The rows below fall into families. The same turns and mirrors carry the whole set onto itself and the rows of a family onto each other. For each named row, which other rows are in its family? Write them in the order they are listed.
These 32 rows form 4 families of 8 rows each.
j_925: [ 0.24  2.57  3.01  0.23  0.11  1.28 -1.76 -3.59  3.27  0.05]
j_408: [ 0.40  2.46 -1.61  0.59  3.65 -1.34  0.73  1.61  0.22 -0.53]
j_958: [ 0.39 -2.31  1.33 -0.36  1.10 -2.39 -0.36  2.24  0.95 -1.02]
j_639: [ 3.03  2.73  1.57  2.24  1.20 -2.47 -0.55 -2.78  0.84 -0.48]
j_702: [ 1.08 -2.68  1.61 -0.09  1.86 -0.95 -0.73  2.06 -0.05 -1.09]
j_477: [ 1.34 -0.82  1.05  0.97 -2.28 -2.70 -0.38 -0.81 -0.90  2.49]
j_87: [-1.17  1.99  2.28 -2.31 -1.65  0.66 -1.48 -2.68 -2.69  0.93]
j_145: [-1.93  1.56  3.53 -3.07  0.49  1.13 -1.02  1.08 -0.78 -1.85]
j_226: [-0.96  1.74  0.22 -1.28  3.29  3.68  0.79 -0.11  0.80  1.03]
j_676: [-0.22  3.21  2.98  0.03 -0.32  1.44 -1.26 -3.13  2.93  2.09]
j_790: [-0.61  2.05  1.94 -1.48 -2.54  0.96 -0.46 -3.07 -2.28 -0.19]
j_713: [ 3.01  2.82  2.94  1.50  0.93 -2.26 -1.93 -2.12  1.75  0.18]
j_6: [ 1.84  1.57 -0.93  0.22  3.80 -1.17  1.39  1.76 -0.32 -0.27]
j_241: [ 2.13  2.65  1.83  2.99  0.47 -2.82 -2.02 -1.89  0.89  0.90]
j_314: [ 0.38  2.44  2.53 -1.06  0.24  1.40 -1.00 -4.72  1.79  0.97]
j_874: [ 1.21  2.37 -1.05  1.00  3.34 -0.05  1.11  1.91 -1.57  1.11]
j_853: [-0.53  3.65  2.16 -1.78 -2.60  0.32 -0.77 -1.59 -2.26 -0.60]
j_748: [-2.34  2.80  0.75 -0.86  2.01  2.96  0.46  1.55  1.03  1.14]
j_505: [-1.61  1.42  2.74 -2.32  1.44  2.56 -1.47  0.92 -1.57 -2.03]
j_481: [ 0.82 -1.81  0.13 -0.83  1.75 -2.14 -1.33  2.69  0.92  0.10]
j_868: [ 1.65  3.08  0.79  2.36  1.01 -2.72 -1.59 -3.06  1.29  0.00]
j_962: [-1.17  2.27 -1.17 -1.06  2.27  2.94  1.00  0.69  0.33  1.77]
j_856: [ 1.18 -1.39  0.92  2.33 -1.56 -2.24  0.14 -1.98 -0.65  0.76]
j_271: [-1.59  1.65  2.31 -3.24  0.46  1.22 -2.50  1.78 -0.35 -1.49]
j_679: [-1.54  2.35  1.24 -0.94  3.58  2.83  1.25  0.85  0.83  1.75]
j_183: [ 0.70 -3.03  1.14  0.36  1.38 -0.84 -1.45  1.87  0.73  0.72]
j_366: [ 0.26  2.69  3.50  0.00  0.97  0.87 -1.05 -3.96  2.01  2.35]
j_664: [ 0.71 -1.73  0.27  1.41 -1.02 -2.74 -0.85 -1.59 -1.37  1.62]
j_895: [ 1.52 -2.03  1.18  0.98 -1.58 -1.77  0.83 -0.93  0.33  2.02]
j_346: [-0.71  2.41  1.96 -3.03  0.77  1.40 -2.60  0.65 -1.83 -2.28]
j_907: [-0.42  3.15  2.61 -2.57 -2.60  0.13 -1.10 -2.51 -1.39  1.28]
j_328: [ 1.15  2.73 -1.15  1.15  3.28 -1.26 -0.28  2.21 -0.28  0.68]

Which other rows belong to the same family as j_702? j_639, j_477, j_226, j_676, j_790, j_271, j_328
Which other rows belong to the same family as j_241? j_6, j_314, j_748, j_505, j_481, j_856, j_907
Which other rows belong to the same family as j_366? j_408, j_958, j_87, j_145, j_868, j_679, j_664
Which other rows belong to the same family as j_346? j_925, j_713, j_874, j_853, j_962, j_183, j_895

The rows below fall into families. The same turns and mirrors carry the whole set onto itself and the rows of a family onto each other. For each named row, which other rows are in its family? Write them in the order they are listed.
These 15 rows form 5 families of 3 rows each.
j_168: [-2.26  5.08 -0.29  2.75  2.12 -2.40  2.41  2.86 -1.26 -1.69 -0.56 -2.15
  1.35  0.12]
j_129: [-1.00  0.48  1.69  3.99  1.70 -2.47  6.21 -1.44  1.24 -1.13 -0.10  0.07
  0.58  0.96]
j_151: [-2.68  3.04 -2.45 -0.72  2.80  0.85 -0.32  1.21  0.18 -2.51  1.11 -0.61
  0.42 -2.79]
j_614: [ 1.26  5.12 -1.78 -0.26  0.15 -1.91  5.98  2.73 -0.43 -0.54  1.03  1.44
 -0.72 -0.83]
j_467: [-1.35 -0.68 -1.30  0.08  2.21  1.11  3.42 -2.56  2.12 -1.49  2.35  1.79
 -0.49 -2.38]
j_523: [-2.10 -0.70 -1.35 -2.34  1.93 -0.89  0.67 -1.97  1.90 -2.65  0.03 -1.78
 -2.18 -2.29]
j_514: [ 0.20 -0.45 -1.19 -3.95  2.63 -2.53  2.51 -3.06  1.03 -3.57  0.06 -0.29
  1.27 -1.81]
j_584: [ 0.68  0.32 -1.53 -2.34  1.60  0.48  3.55 -1.07  2.63 -2.87  0.55  2.51
 -1.67 -2.75]
j_535: [ 0.72  4.39 -2.86 -3.55  1.31 -3.49  3.87  0.49 -1.86 -1.08  1.87 -0.64
  1.77 -1.22]
j_269: [ 0.61  1.83  0.81 -0.54  1.86 -5.84  5.30 -1.13 -0.56 -2.58 -1.52 -1.85
  2.36  1.11]
j_153: [-2.78  0.34  1.10  2.04  3.46 -1.30  0.91 -0.66  1.52 -4.02 -2.11 -1.79
  0.85 -0.60]
j_359: [-1.51  4.82 -2.81 -1.33  0.36 -2.45  2.57  2.22 -1.48  0.11  1.71 -2.41
 -1.48 -1.27]
j_613: [-1.65  1.39  1.49  1.80  1.21 -4.85  3.94 -0.16  0.34 -1.85 -2.22 -3.69
 -0.94  1.22]
j_221: [-0.83  4.24 -2.04  1.57  0.77 -0.78  5.57  1.19 -0.79  0.88  3.37  0.97
  0.28 -0.93]
j_777: [ 0.96  0.74  1.86  1.81  1.30 -3.21  6.34 -0.37  1.98 -2.87 -2.42  0.68
 -0.58  0.69]

Which other rows belong to the same family as j_523? j_359, j_613
Which other rows belong to the same family as j_269? j_514, j_535
Which other rows belong to the same family as j_614? j_584, j_777

The rows below fall into families. The same turns and mirrors carry the whole set onto itself and the rows of a family onto each other. For each named row, which other rows are in its family? Write them in the order they are listed.
These 25 rows form 5 families of 5 rows each.
j_919: [ 1.23  0.75 -0.06  0.31  1.79 -1.35 -1.70  0.24 -5.60 -0.13  1.73 -0.14
 -0.66 -0.04]
j_310: [-0.18  1.19 -2.54 -0.46 -0.49  0.09 -1.43  1.56 -4.64  1.67  2.77  1.93
 -0.99  1.05]
j_262: [ 0.71  2.06 -0.87  0.25 -0.85 -1.08 -0.85  1.47 -5.15 -0.52  2.10 -0.38
 -1.09  0.07]
j_515: [-1.74  0.96 -0.81 -2.44  3.86 -1.51 -2.06  0.58  2.25 -1.04  0.31 -0.42
  2.34  2.43]
j_275: [ 0.12 -0.51 -0.62 -0.12 -0.20  4.03  1.51 -2.30 -0.46 -1.20 -1.72 -0.10
  0.42  0.32]
j_17: [-0.26 -0.87 -1.37 -1.27  2.93 -2.39 -1.38  2.25  1.88 -1.12 -1.34 -1.14
  2.31  1.21]
j_551: [ 0.29 -0.49 -2.40 -1.92  1.05  1.21 -1.75 -0.25  0.80  2.65  1.08  1.86
 -5.02 -1.04]
j_23: [-0.06  3.50  3.01 -1.90  1.20  0.51 -2.28  3.55  1.78  0.20  0.58 -0.64
 -0.79 -0.62]
j_928: [-0.03  2.15 -1.66  0.58  2.07  0.03 -0.83 -0.10 -4.16 -0.77  4.03 -0.21
 -2.44  0.61]
j_510: [ 0.43 -0.34 -0.84  0.52 -0.18  4.29  1.83 -1.23  1.26 -0.99 -0.44 -2.32
 -0.74  0.10]
j_352: [ 0.10 -0.86 -3.39 -2.17  0.53  3.29 -2.83 -1.06 -0.39  1.30 -0.12  1.52
 -3.98 -0.25]
j_754: [ 0.92  2.01 -1.27  0.44 -0.07 -0.93 -1.71 -0.74 -4.41  0.59  2.84  1.23
 -1.59 -0.82]
j_52: [-0.67  0.85 -1.51 -1.42 -1.38  3.17  2.01 -0.46  0.76  0.22 -2.15 -1.94
  0.86  1.98]
j_960: [-0.77  1.39 -3.49 -3.40  1.53  2.69 -0.97 -0.96  0.17  1.48  0.22  0.27
 -4.83  0.89]
j_688: [ 0.04 -0.87 -1.72  0.65  0.54  3.92  1.20 -0.37  1.13  0.25 -2.80 -1.70
  0.79  0.25]
j_720: [-0.15  1.61  3.37 -0.47  1.03  0.73 -1.43  3.77  1.82  0.00  0.95  1.35
  0.35 -0.82]
j_89: [ 1.63  2.57  3.48 -1.61  2.33 -0.48 -2.21  2.75  0.43  0.72  1.92  0.25
  0.25 -1.08]
j_920: [-1.38 -0.15 -2.39 -1.56  2.47 -2.38 -1.75  0.38  1.59 -2.14 -1.27 -2.53
  0.89  1.75]
j_996: [-0.61 -1.22 -1.12 -2.09  0.65 -1.75 -2.56  2.66  1.26 -0.42 -0.22 -2.52
  2.05  3.24]
j_253: [-0.32 -1.12 -2.01  0.70  1.70  2.75  2.06 -1.30  1.87  0.77  0.39 -2.04
  1.64  1.58]
j_758: [ 0.95 -1.34 -3.11 -2.92  0.52  1.87 -2.65  0.72 -0.28  1.05  1.32  0.23
 -5.21  0.07]
j_126: [ 1.07 -2.10 -2.83 -2.69  1.45  4.48 -1.51  0.11 -0.58  2.37  1.13  0.50
 -2.87  1.36]
j_136: [-0.53  4.43  2.64 -1.24  1.71  0.51 -2.44  2.33 -0.75  2.45  1.62 -0.06
  0.69  0.34]
j_704: [ 0.59  1.58  2.95 -0.33  1.56  0.94 -2.42  3.76  0.81  0.39  3.82 -1.00
 -0.49  0.45]
j_508: [-1.09 -1.30 -2.01 -1.18  2.37 -2.34 -2.77  0.51  1.47  0.66 -2.47 -2.18
  0.99  1.40]

Which other rows belong to the same family as j_996? j_928, j_52, j_960, j_704
Which other rows belong to the same family as j_126? j_310, j_515, j_253, j_136
Which other rows belong to the same family as j_920? j_262, j_23, j_510, j_758

The rows below fall into families. The same turns and mirrors carry the whole set onto itself and the rows of a family onto each other. For each named row, which other rows are in its family? Write them in the order they are listed.
These 32 rows form 4 families of 8 rows each.
j_63: [ 0.68  0.68 -1.58 -1.28 -0.66  2.69  2.95  2.14 -3.16 -2.25 -0.67 -0.47]
j_866: [ 0.71  1.78 -3.29  1.61 -1.54  0.71  0.34 -1.14 -0.59 -2.19  4.50 -0.85]
j_38: [ 0.46  0.05  1.57  3.00  0.43  2.93 -1.16  1.05 -0.44 -2.64  1.28  2.57]
j_165: [-2.68  1.09 -1.55 -2.28  0.06 -0.77  2.03 -0.14 -1.02  1.07  0.21 -3.34]
j_770: [-0.94 -3.83  0.94  2.22 -0.36  2.39 -1.81  0.25 -1.24 -1.35 -0.15  2.17]
j_906: [-0.93  3.57 -3.38 -0.60  0.59 -1.01  2.03 -0.30 -0.20 -0.57  1.04 -2.78]
j_18: [ 0.41  1.29  1.79 -2.00 -0.99  0.91 -0.96  2.87 -0.29 -1.56 -0.09 -0.66]
j_638: [-4.41 -1.85 -0.77  2.17  0.21 -1.75 -1.28 -0.85  1.91 -0.57  1.02  0.68]
j_701: [-1.04 -0.62  0.66 -0.14 -1.08 -1.23 -2.53  3.20  0.94 -2.53  0.20 -1.51]
j_235: [-2.37 -1.66 -4.15  3.71  1.21  0.37  1.32 -2.97 -1.12 -0.30  1.02  0.08]
j_335: [ 2.21 -0.09 -0.82  0.86  0.16  3.62  2.39 -1.20 -3.39 -1.64  1.07 -1.33]
j_680: [-2.35 -0.22 -3.94 -1.33 -0.21 -1.60  1.46 -1.30 -1.01  0.64 -0.21 -3.16]
j_410: [-0.34  2.13 -4.18  0.56 -1.25  0.47 -0.16 -0.19  1.59 -1.58  3.77 -0.46]
j_973: [ 1.08 -2.30  0.52  3.61 -0.71  2.00 -1.24  0.07 -1.37 -2.59  0.60  2.32]
j_837: [-0.80  0.25 -3.14  1.88  1.25  2.51  2.84 -3.35 -2.35  0.58  0.71  0.92]
j_592: [-2.79  2.06 -3.06 -2.00  0.95 -0.75  1.45 -0.03  0.03  0.65  0.38 -3.06]
j_524: [-0.55  2.03 -0.61  0.65 -1.03 -0.85 -2.15  3.11  0.70 -2.15 -0.46 -2.66]
j_415: [-2.53 -1.93  0.92 -0.01  1.82  0.61  0.01  1.02 -0.76  0.28 -3.56  0.23]
j_498: [ 0.37  0.48  0.80 -0.76 -0.66 -0.61 -2.66  3.45  0.53 -1.41  0.90 -1.40]
j_616: [ 2.65  0.51 -1.65 -0.97  0.00  3.20  1.01  2.44 -2.60 -1.29  0.48 -0.83]
j_166: [-4.03 -1.06  0.00 -1.15  1.05  0.19  1.71 -0.75 -3.17 -1.33 -2.10 -1.16]
j_100: [-2.49 -0.97 -0.95  2.98  0.80 -1.35 -2.53 -2.12  1.83  0.34  1.61 -0.07]
j_372: [-2.92 -1.21  2.14 -0.04  0.98  0.82  0.75  0.50 -2.98 -0.15 -2.59 -0.56]
j_965: [ 2.12  0.73 -2.56  2.78 -0.94  1.19 -1.37  0.62  1.83 -0.66  3.04  0.60]
j_635: [-2.18 -0.82 -3.32  2.36  0.90  1.98  2.92 -3.57 -1.90 -0.49  0.02  0.62]
j_854: [ 1.04  0.97 -4.56  1.69 -0.68  0.52 -0.42 -0.62  1.58 -1.79  3.46 -0.07]
j_348: [-1.26 -2.22 -1.96  1.18  1.19  2.09  2.47 -3.22 -2.19  0.23  1.38  2.05]
j_167: [ 2.54  1.44 -1.72 -0.41 -0.06  3.12  1.58  0.73 -3.39 -1.38  0.02 -1.31]
j_878: [-1.48 -2.29  1.73  1.05  1.37  0.70  0.52  0.10 -3.09 -0.21 -2.80 -0.16]
j_815: [-4.07 -0.10 -1.75  0.88  0.06 -2.33 -2.22  0.92  1.94 -0.26 -0.11  0.75]
j_424: [-4.39 -0.80 -0.94  2.74  0.19 -1.77 -0.63 -2.55  1.26 -0.72  0.49  0.20]
j_806: [ 0.82 -1.34 -0.91  3.91  0.06  2.06 -1.66  0.02 -0.42 -3.01  0.75  2.77]

Which other rows belong to the same family as j_38? j_63, j_866, j_680, j_524, j_415, j_100, j_348
Which other rows belong to the same family as j_770? j_906, j_18, j_235, j_335, j_166, j_965, j_815

The rows below fall into families. The same turns and mirrors carry the whole set onto itself and the rows of a family onto each other. For each named row, which other rows are in its family? Write them in the order they are listed.
These 32 rows form 8 families of 4 rows each.
j_257: [ 2.27  1.22  2.10 -2.05 -1.86 -1.45 -0.52 -1.97]
j_746: [ 0.35  0.41  0.95  0.09 -2.11  0.79 -2.46 -3.40]
j_716: [ 0.34 -3.63 -1.51  0.29 -1.28 -0.08  3.30  1.30]
j_434: [-0.74 -4.20  0.28  1.30 -1.63 -1.81  3.00  0.34]
j_937: [-0.57 -4.64  1.47  1.53 -2.54 -0.19  0.82  0.43]
j_347: [ 0.38 -2.01 -1.45  0.85 -2.34  1.96  3.08  1.45]
j_946: [ 0.58 -2.44  2.12  2.16 -4.20  0.04  1.34  0.56]
j_273: [-0.78 -0.78 -0.74 -1.07  0.91  1.03  1.63  2.78]
j_222: [-1.55 -2.70 -2.24  1.04 -0.71  0.47  3.29  0.58]
j_555: [-0.25 -1.08 -0.61  1.62 -1.91  0.35  4.69  0.92]
j_791: [ 0.43  1.61 -0.36 -0.03  2.04 -0.90 -1.52 -2.09]
j_783: [-0.70  1.89 -1.27  2.67 -1.05  1.37 -0.54 -2.20]
j_155: [-0.84 -1.50  1.40 -0.03  1.71 -1.61 -2.47 -1.60]
j_683: [ 0.66 -1.11 -1.09  1.71 -2.54 -1.87  4.47 -0.85]
j_131: [ 1.67  2.49 -0.05 -1.90 -1.70  0.63 -0.24 -2.01]
j_420: [ 0.01  0.24  1.16 -1.91  0.69 -0.55 -2.56 -2.03]
j_788: [ 0.06 -0.43  2.55  0.71  1.11 -3.44 -1.15 -0.77]
j_851: [ 1.24  2.06  2.59  0.29 -1.47 -0.60 -1.06 -2.86]
j_301: [ 1.28  0.66  1.28  2.07 -1.33 -1.35 -1.69 -3.64]
j_738: [ 0.67  2.80  1.31 -0.91  0.50 -0.05 -0.92 -1.99]
j_315: [-1.69 -2.84 -1.45  0.00  0.19  1.77  1.19  1.45]
j_800: [-0.90 -0.43 -0.31  2.19 -1.19  1.28 -2.10 -3.13]
j_439: [ 0.37  2.71  0.21  0.41  0.86 -0.40 -1.02 -2.71]
j_787: [ 0.24 -0.89 -1.40  0.17 -0.12 -2.44  4.45  0.35]
j_767: [ 1.37  0.48  0.43 -0.41  0.18 -1.05 -2.53 -3.34]
j_918: [ 0.60 -3.96 -1.01  0.63 -1.95 -0.34  3.25  1.03]
j_647: [ 0.36 -1.87 -0.04  1.11 -2.84  1.02  3.97  1.40]
j_634: [ 0.30 -2.31  0.71 -0.33 -0.91 -0.47  3.90  2.40]
j_371: [ 1.21  0.76  0.00 -0.02 -0.33 -0.42 -2.48 -3.53]
j_862: [ 0.99  1.60  2.15  1.09 -0.44 -1.79 -1.23 -3.19]
j_808: [-0.05 -1.96  0.83  0.68 -0.84 -1.58  4.50  1.60]
j_376: [ 0.93 -3.54  1.16 -0.27 -1.23 -1.15  2.72  2.19]

Which other rows belong to the same family as j_376? j_347, j_791, j_301
Which other rows belong to the same family as j_434? j_746, j_222, j_420
Which other rows belong to the same family as j_767? j_716, j_918, j_371
Which other rows belong to the same family as j_257? j_683, j_131, j_787
Which other rows belong to the same family as j_800? j_937, j_155, j_315

